Each path below is one point turned by a fixed rotation once a step. After each direction that follows a path, write how fast that rotation turns it, in degrees per step (0 if it stays still).
Each turn is a multiple of 5 degrees from 10 to 175, or 0.
Each row of a path follows its step; steps can be skipped.
path 1
step 3: [ 16   4   9 -18   9 -13 -17   0   1  -3  25 -12   4   7 -28 -31  -5 -37
   1  36  21  15  -2  14  -9  -1   7  31  -8   1  26 -14  13 -17  15   9
 -11   2  -4  13   7  -8   8   5  -7 -11   6  12   0   2]
step 4: [ 29  32  11   1  -3   9  17 -22  12  -3  -8  25  -5  -9   5 -31  12  11
  24 -14   3  28  -1  12   5  22  12   8   2   3  -8 -11  17  19  24   5
  -6  -8 -20 -21   6   0   8  16 -14   4  13   2 -21  15]
step 6: [ -9  19 -20 -21  -5   3  19  14   3  23   1  16 -32   6 -11   0   3  11
  17   5 -10   1   2   8  24  19  17   0  -7 -23 -32   4  26   6  12 -11
 -15   5 -20   2  11   9  17  10   7 -12 -14 -18  -5  26]
step 8: [-31 -15 -15  18   7 -10  -6   5   3   3 -16  15 -12  16 -22   4  13  18
  -3   1   9 -15   7  12  21   1   9 -18  11 -30   2 -17   8   6 -30   4
 -15  10  12   1   1 -13  -3  22   9 -33 -30  -8   3  19]
step 10: [-17  -8   0   7  -9   0 -23   5  -6  -7  15  -3  -2  13 -21 -25   1  16
  13  23   9  -2  -8  -2  -2 -20  -4  12 -20 -19  34 -16   0 -18 -19   5
   8  -4  33   5 -19  -6   0  21  -7   3 -25  29   5   3]
step 12: [-10 -18  16   0   9  18  -4   3 -18 -13   9 -34   0  18   5 -22 -23  -9
  17  19   6 -16  -2 -10 -17   4 -18  24  -5   3  10   8   9 -17  12  16
 -19  -2  12   4 -30 -23   3 -21 -21   0  14   5  18  11]
step 13: [ -9  21   6  -3  -3   2  -3   8  -4   6  10  27 -17   6   2 -20   3  28
  11 -16 -16  19  -7  -3 -20   2 -19   1 -10  -2  -3  28  13   5  37 -30
 -29  24 -20   0 -14   5  11  -9  -9   2   2  12  -8  12]
step 14: [  1  22  19  -3   5   5  24  -5 -24 -37   6 -20   8  16   1   9  -2  -3
 -11  -3  -6  -7 -13 -18  16   1 -32   0   9  -8  -4  14   0  -1 -14   6
   1  18 -12 -14 -15  -6   2 -31  -7   2  40   3 -12 -11]
step 17: [ 29 -13   8  19 -25 -11 -15  12  14  -7  13 -14  -2  -6 -11  10   3  25
 -12  10  15  -9  -2  -2  32 -15  12 -28   1 -11  13   5 -11  -3 -26  -1
  -3  21  17  -4   5 -23  -2  28   7   4  -5  20  -4  24]
step 19: [ 17  -2   1   4  11   5 -39  12  12   4  25 -30  11   8  -4   3 -27 -14
 -16  18  32 -13 -12   7   2   6  14  17 -14 -16   2   7  -8 -22   5   2
  -2 -20  17  10   0  -4   9  15   2  13   6  23  21  18]
Directions:
[ 6 -4  1 -1 -2  4  7 -2  1 -1 -2 -4 -9 -4  5 -5 -6  5  5 -2  1 -7  0 -1
  8 -3  5  2 -3  5  0  0 -2  5 -1  6  5 -1 -2 -5 -3 -8 -1  1 -1 10  3  0
  3  1]	140
[ 2 -6  1  2  2  4  0 -5  0 -6 -8  3  6  0  0  4  1  4 -1 -2  6 -2 -2 -4
 -4  0  3  0 14  0 -4 -1  3  9 -6  3 -3 -5  3  2 -2 -4 -4 -3  0 -8  4 -3
 -3  2]	110
[ 2  2 -1  6 -3  1 -3  2  6 10  2 -1 -3 -2  6  6  4  3 -4  6  2 -4  3  2
 -4 -1 -2 -6  1 -8  2 -3  6  4 -8  4  6 -2 -4  1 -4  1 -1  1  1 -2  0  4
 11 -6]	40
[  6  -3  -9  -5   0   0  -5   3   5  -2   0  -1   0   8   1  -4   1  -7
   4   1   2   0  -2  -1   1 -10  -7  -2   4  -4   6  10   2  -4  -5   8
  -5  -1   4  -5   3  -2   3   1   1   2  -1  -3   0  -1]	155
[ -4 -11   5  -4  -4   2  -6   3  12  -2  -2  -4  -3  -2  -5   3  -1  -5
   0   4  -1  -5  -2  -3   4   1   6   5   1  -4   6  -4   1  -2   0  -2
  -4  10  -1  -4  -4   4  -2  -1  -4  -3   1   7  -4  -1]	155
[ -4   1   4  -2  -2  -3   8  -2   2   2  -5  -2  -9   2   0   0   8   0
  -7  -7  -4  -5  -5   3   4  -4  -2   1   0  -1   1   2   1  -3 -10  -3
  -2   3   2   8   5   4  -4  -5   7   1   2  -5   2   5]	45
path 2
step 2: [ -7  14   6  -5   8  -2  -4  27   5   2  25   5   3  -2  -5   1  -3   2
  14  -9  30  -7 -25 -29  19 -10  -5  -4  16 -31  35   9   8   9   3 -22
  26   9  -5   5  -4  11 -19   0 -12 -39   3   7   1  13]
step 4: [ 12 -10 -13 -15 -13  29  14 -10  13  -5  29  36  -2   2  -8 -17  19   5
   5 -16 -12  -3 -16  -6  16   1   5  -2   1   2 -40 -15 -14 -13  30 -10
  18 -11  22  -8  -6   8   4   2 -13  -6   6   5 -25 -12]
step 5: [ 13   9   3 -26 -17  -5 -17   7  10 -21  -3  10 -16  -7 -32   9 -26  -7
 -21 -21  -6   2 -23  -3  -2   1 -12 -28   1  24   1  -8  -1  23  12  32
 -16   6   5   0   6   6 -13  22 -16  -8   3  -9  -8  24]
step 6: [ 24 -16 -17 -25  19 -12  -4   5  -4  -9   5 -23   5  -9   4  11   1 -17
 -19  14  16  -7   8   9  14   8  17 -11  -8   1 -26  15  -2  -1   2  11
 -39   7  -4  33 -25  -7  14  10 -14  -9  15   9  -9 -24]
step 9: [ -6 -14 -31 -13  27  14  -4  12  -2   4   2   8  11 -17  12   1  -4  33
  -4   3   1 -31  11 -28  -1  20  13  -9 -17  -7   1  -6  -9   3   4 -39
  14  -4   9  13  -8  -5  -1  -7   7 -18   5 -10  27  25]
step 10: [ 25 -27  -5  11 -22   2 -11  -7  17  17  -1  24 -18  -5  -4  -6   8  23
  -7   4  -6   2 -17  -8 -13   4  -2  -4  -6 -10  -2 -21 -25 -12   9 -15
  15  30  -7  -2  -3 -10 -16   2 -29  32 -13 -28 -10   2]
step 12: [ 11  15 -11  25  13  -6   8  16   4 -47 -12  -8   2   0 -23  15   7   4
   1  16  11  18  -3 -31   5  15  -3 -24  -2  -8  -5  19  -6  -4  21   0
 -27  22  -3  21   6 -11 -20  15 -11 -18  -4   5  -6   1]
step 16: [  5 -27 -28 -34  -5   2 -10   0   6  -7   3  13   6  -4  16 -15 -20  16
 -24 -29 -18   3   0   1   1   3   9   0 -20  -4 -12 -18 -15  10  -3  29
  10  22 -19   6  -7  12  -4   0 -11 -11   7 -32  20 -10]
step 18: [ -7  -7 -24   7  37   5  11  -1  -3 -17  18  -1   9   1   6  10   7  -3
 -14  13   6 -11  -5 -21  17  -4  16 -29   8 -14  33   2   0 -11 -12 -11
  -1  -7 -19  10 -24   5 -34 -15 -20  -7   6  20  16  16]
step 19: [  9  -6   6  16   5 -18  -5  14  15  17  -8  -1  21   3  14  -5  15  24
  -4  -7  44  13  -7 -20  -6   0  -7   0  15 -17  28  -5  -4   3  26 -20
  11  34  -6  15   1  -2  -9  20  -8  -1 -18 -22  12  -2]
Directions:
[ 3 -1  6 -2 -8 -2 -1 -4 -4 -3  2  3  4  0 -5  3  8  1 -7  0  0  5  4 -4
  1  8  4  4  0 -5 -1  3  1 -4  1 -4 -3 -1 -2  0 -5  7  2  0  4  4  6 -8
 10 -2]	115
[ 9 -6 -1  0  2  4  4 -3 -1 -5  2 -4 -4  5  9 -2  2  1 -3  0 -3  7 -2 -4
  7  0 -2 -7  1 -3 -4  1  1  5 -1 -4  3  2  3 -3 10 -4 -1 -3  1  8  1  7
  8 -3]	125
[  5   1   2  -1   8   3   1  12   5  -5  -2  -2   3   1  -3   1   0  -8
  -1   7  -4  -3   1   0  -3   5  -1   3  -3   2   1  -2   6   0  -2  -2
  -2   1   6  -4  -6 -10   4  -2   3   2   9  -2   2   2]	125
[-7 -1  4 -1  2 -5 -3  2 -3 -7  6  4 -4 -2 -5 12 -5  1  2  7  3 -2 -3 -2
 -3 -4  1 -7  5 -2 -1 -1 -3  8 -4 -1 -1 -4  0  6  1  1  0  0  7  0  6  5
  4  3]	115
[ 0  1  2 -2 -3  5  1  2  8 -8 -2 -5  9  4 -4  3  2  2  0 -1  2  5  4  5
  0 -1  3 -3 12  5  1 -1 -3  3  8 -6  0 -2  2  3  2  4  0 -3 -6  4 -1  0
 -7  1]	45
[  2  -2   5  -5  -1   8   3  11  -6   4   3   4  -4  -3  -2   4  -6   6
   7  -4  -3   3  -1   5   2   3   7   4  -2  -1   0   2  -1  -1   1  -3
   3   2   1   1   3  -1   1 -12   3   0  -6  -6  -1   2]	60
path 3
step 2: [  9  -2   0 -10 -26  16  -9 -11 -19 -14  17  19 -11  15  -9  22 -11  12
   6  11  -4  23   6 -13  13  -5  -2   3 -20  -4  31  18 -16   0   9 -10
   1 -14 -11   6 -21  16 -19   5  18  21 -19 -10  26   5]
step 3: [  8 -17  -3  -4 -21  -5 -12  -7   8 -12  -2 -29  -2 -24 -19   8  12 -10
  -1  -8  15 -21  -9   7  20   6 -13  -5 -24  -4 -17  -5 -34   5 -17  22
   1   9   4   9   8  14   4 -17   3  33 -16   3  -8  18]
step 4: [ 16  -9 -19  14  17 -17  17  17  -9 -11  -2 -11   8 -16  14  -9   9  36
  -5   4   2  -6   0  -4  -1   8  -9  16 -22   9 -10   5  17 -22   3  -6
  -6 -35   9  12  16   2   6  11  -3 -17 -27   4  -5  30]
step 5: [ 14  -2  -4 -16   8  -9   3  13  17   9  19  11  31  10  -4   0  -1   0
  12 -14   6  12  12  -7  10  11   9  13 -12  20  37  17  -1   6  -1   1
  -6  15 -11  11   3 -14 -11  29   5   6  -4 -19 -43  -1]
step 7: [ -2 -36 -16  -6   2  19   4  -8  -8  -2  16   2 -36  -9  22   6   5   9
  -7   0  12   8  -2 -24   1 -17 -16  14  -2  17  13 -23   5   3   3   4
  23 -28 -15   2   0   8  -4  18 -11   3  31  -3  13  -3]
step 8: [ 43  12   6  -7  -2  17 -24  13  18  11   2  -5   4  10  -2  32  14   6
  12   8   5 -20   2   8 -12 -25  10  -4 -21   4   6  -5 -27  -1   2  15
  -1   6 -10  -9 -11   0   4  26   2  14   3  -5  22  17]
step 12: [ 23 -23 -19 -17  22   8   4 -27  -2  -5  15  -2  17   1  22  11 -10  16
 -21 -11 -10   5 -14 -10  25   8   8   2 -14  11   1  17   6   5   6  22
  -3 -10 -12  -1  -7   6 -20 -18  11 -26  -6 -17 -14 -14]
step 13: [  0 -20 -29   4 -15  21  -6  23   5  -1   1   7  -4   6  10 -12  12   1
  10  10  16 -13   9 -23  32  16  24   3   4  18   4  -3 -24 -20  20   0
  -8   8 -10 -13 -16   9   5   5  -7  33  11 -23   0   6]
step 14: [ -7   0 -21 -17  -5  -8  -3 -11  22 -15 -10   5 -14 -10  14  18 -22  13
 -11  14  23  -3   5   0 -19  -8 -11  26 -11 -12  12  -4   1   9  -8  23
  -8  -7  -4 -11   0   5   3  21 -11  29   4  23   3  38]
step 17: [ 15   8   5  -4 -24   0 -11  -7  10   5  15  -7 -14   1 -17  -6 -12  15
  -2  -1  -8   3 -14 -27   3   4 -10   8  -6 -17  28  22   5   6 -20  23
  11 -17  -4  42  -1  17 -19 -17   6  -4  24 -12  -9  16]
Directions:
[ -5   0   4 -15  -2  -5  -3  -5   1  -4  -9  -5   4   2  -2   1   3   5
   3  -5   3  -2  -2   4  -2  -1   6   1  -2  -2  -6  -1   3   4  -6   0
  -4  -2   0   1   1   4  -6  -4   2  -1   6  -7   0   2]	125
[ 4 -9  1 -2  0  0 -4  0  6  5 -2  6  2  4 -1 -3  1  1 -4 -8 -5  1 11  3
  0  0 -9  4  3 -5 -2 -1 -1 -6 -2 -1 -7 -3  3  9  6 -1  0  5 -3  4  5  1
  2 -1]	35
[-4 -3 -5  0 -3 -4  0  2  1 11  5  2 -7 -7 -3 -7  2  2  4 -4  4  4 -3  2
 -3 -2 -1 -5 -1  3 -2  1 -1  5 -1  0  6  3  7  1 -1  3  0  1 -4  7  3 -9
 -8 -5]	175
[ -1   2  -4   4 -11  -1   0   2   8  -2  -7   3   2  -4  -3  -1  -4  -3
  -3  -7   0  -1   5  -5   6   3   0  -3   4   1   3   8   6  -1   1  -4
   3   4  -3  -3  -8  -1  -9  -3   5   3  -1  -4   6  -2]	100
[ -2   5   1  -4  -6   6   3  -4  -4  -4   3   2  -2   4  -5  -3   0  -7
   3   2  -3   3   1   0   8   2   5  -1   7  -6   3   6  -1  -3   3   5
  -8  -2  -1   1  -1   7   0   0 -12   3  -4  -4  -5  -1]	100
[ 4  0 -5 -6 -1 -4 -5 -3 -2  7 -2  7 -3 -4 -6  7 -2 -2  7  6 -2  4  4 -2
  6 -2  0  1  4  2 -1 -5  0 -1 -3 -5 -1 12 -5  1  4 -2  2  0  2 -4 -1 -1
  0 10]	130
path 4
step 0: [ -2  -2  12  -2   6   5  -4   1 -23  -4   2   0 -15 -21 -18  -7   5   9
   0 -15  13 -33  -8   8   2 -11  33 -16  12  -2  -2 -13 -13   9   7   5
   0  15   7  -3  -6   4   4 -14 -22  22  20 -10 -16  14]
step 1: [ -6 -10  10 -10   3  -6  -4   8  13 -10  -6  -5  -8 -19 -14  33  15 -29
  13 -11  10  -5   2  23   0  -8  15   3  17 -12 -12   4  13  23  -1   1
   6  12  -4   1  -7 -23 -20 -20  -7  13   8   2  -2  10]
step 2: [-16   2   6   9 -13  12  -1   1 -10   8  -9   7  -5  -7 -17  18   1   7
  22 -12   8   4   4  28 -14  23   4   3  22  16  -9  12  13  -7   7   9
   8   4   2  -3  25  -7   9  -5 -10  34  -4  21  12   6]
step 9: [  3 -13   7  12  10   0 -30   4  -5   3 -10  -2  -8 -18 -11  26   6   6
   6  -5  11 -16  -7  11  11 -33  29   0  -1   3 -12  -8  -1   6 -11 -13
  17  -5  -4 -16 -23  18  -7  -4  -4  10   2  10   7  12]
step 10: [-12   0   9   5   1   6   1   9  -3   3  -3  13 -20 -15  20   8  23  -7
  15  -1  24  -8  12  20  12  -5   3   3   1  14  -8  -6  15  -5  13 -16
  23   6 -13  -1   2 -15 -13   2   0  36   9  -9  22  11]
step 12: [ -4  -3   6  11   8 -20   0   1  -1  -1  12   0  -9 -10 -16  28   0  -8
  27  -3   7  -5   5  -1   0  -5  -1 -10   6  20  -6  21  -1   6  -8  -5
  -7 -14  -8 -26 -27  17 -30  -7 -16   2   1  21  18  -6]
step 13: [ -4 -11  19  18  10  13  11   4 -17  -4 -12  15 -15   1  16  -2 -14   7
  22   3   8  -4  21  15   2  20 -21 -10   1  10 -13  14  -7   3   7  -7
  -3  -5 -12  -6  -1 -13 -17   4 -12  17  19  -2  22 -19]
step 14: [-13 -18  25   7  15  -6 -31  -9   4  -3   2   6   2   2 -14  -3 -21  17
  23  -6 -11 -27  -3  11   6  -2   4 -18  -8  -4 -13   0   9   7 -10 -10
 -16 -13  -8 -10   5 -11  11   8 -16   0   8 -12  -4 -27]
step 15: [  5   4   8   3  16 -15 -19   6  18 -14   9  -3  -6   6  -1  33  -5  29
  10   6  18 -12  -6  18  11  -9  -9  11   6  10   6 -18   4   6   2 -14
  -2  -5   7 -25 -25   1  -9  -2 -10  11   5   2  11 -18]
step 16: [ -2  -6   6  12 -11   9  -7  15  -5  -1   0   9 -24  -7  11   0 -18  16
   9  -2  17 -23  10  13   4   7 -10 -19  -2   3  14 -27   6  -1   9  -1
   5  33   8   5  -4  -7  -6  -5   8  28  18  -9  17 -19]
Directions:
[  4  -6   7  -5  -1  -5   4 -12   1   0  -5  -2   0  -2   3   6  -1  -3
   1  -2  -3  -6  -4   0  -6   2   4   5  -2   6   8   0   4  -4   2  -1
  -2  -1   1   4   1  -9  -2   4  -3  -6   0  -7   2   2]	110
[  3  -5  -1   5   3   5  -2  -4  -5   5  -8   3  -7   2  -3  -4   3   2
  -3   2  -2   0   2   0  -2  -1  -1   1  -2   9   6  -1  -5  -4   4   4
   2   0   4   3 -10   7   0 -10   1   0   4   3   9   0]	110
[-3  6 -3 -6 -3 -4  3  5 10  5  8 -3 -3 -3 -3  0  5 -4  1 -1  5 -4 -1 -4
  3  0  0 -2 -2  0  7 -6  3 -1  6  9 -2  5  0  6 -3  0 -2 -6 -6  3  3 -4
  2 -3]	70
[ -9   0  -2  -2   1  -4  -2   0   3   4  -3   6   0   0  -8  -3  -4   6
   3  -4 -10   3  10  -5   1   2   3   7  -4  -3   5  -5   2   5   0   0
   0  -6   3   2   6  -4  -2   1   2   6   2   3   2   4]	120
[  5  -4   2  -3   3  10   0   3   3   1  -6  -5   5  -2   0  -4  -4  -2
  -1   3   4   0   6   1   1   0   3   4  -4  -4  -6  -2   6   0  -9   5
   3  -6  -6   3  -3  -2   2  -2 -13   1   4  -2   2   3]	85
[ -3   0   3  -1  -2   2  -2   3  -4   1   1   7   6   3  -4  -5  -6   0
   4   0   1 -12  -7  -6  -2  -3   5  -1  -6   5  -4   2  -5   3  -8   3
  -2   2   3   5   2   1   1  -7   3   0  -6  -6  -6  -1]	130
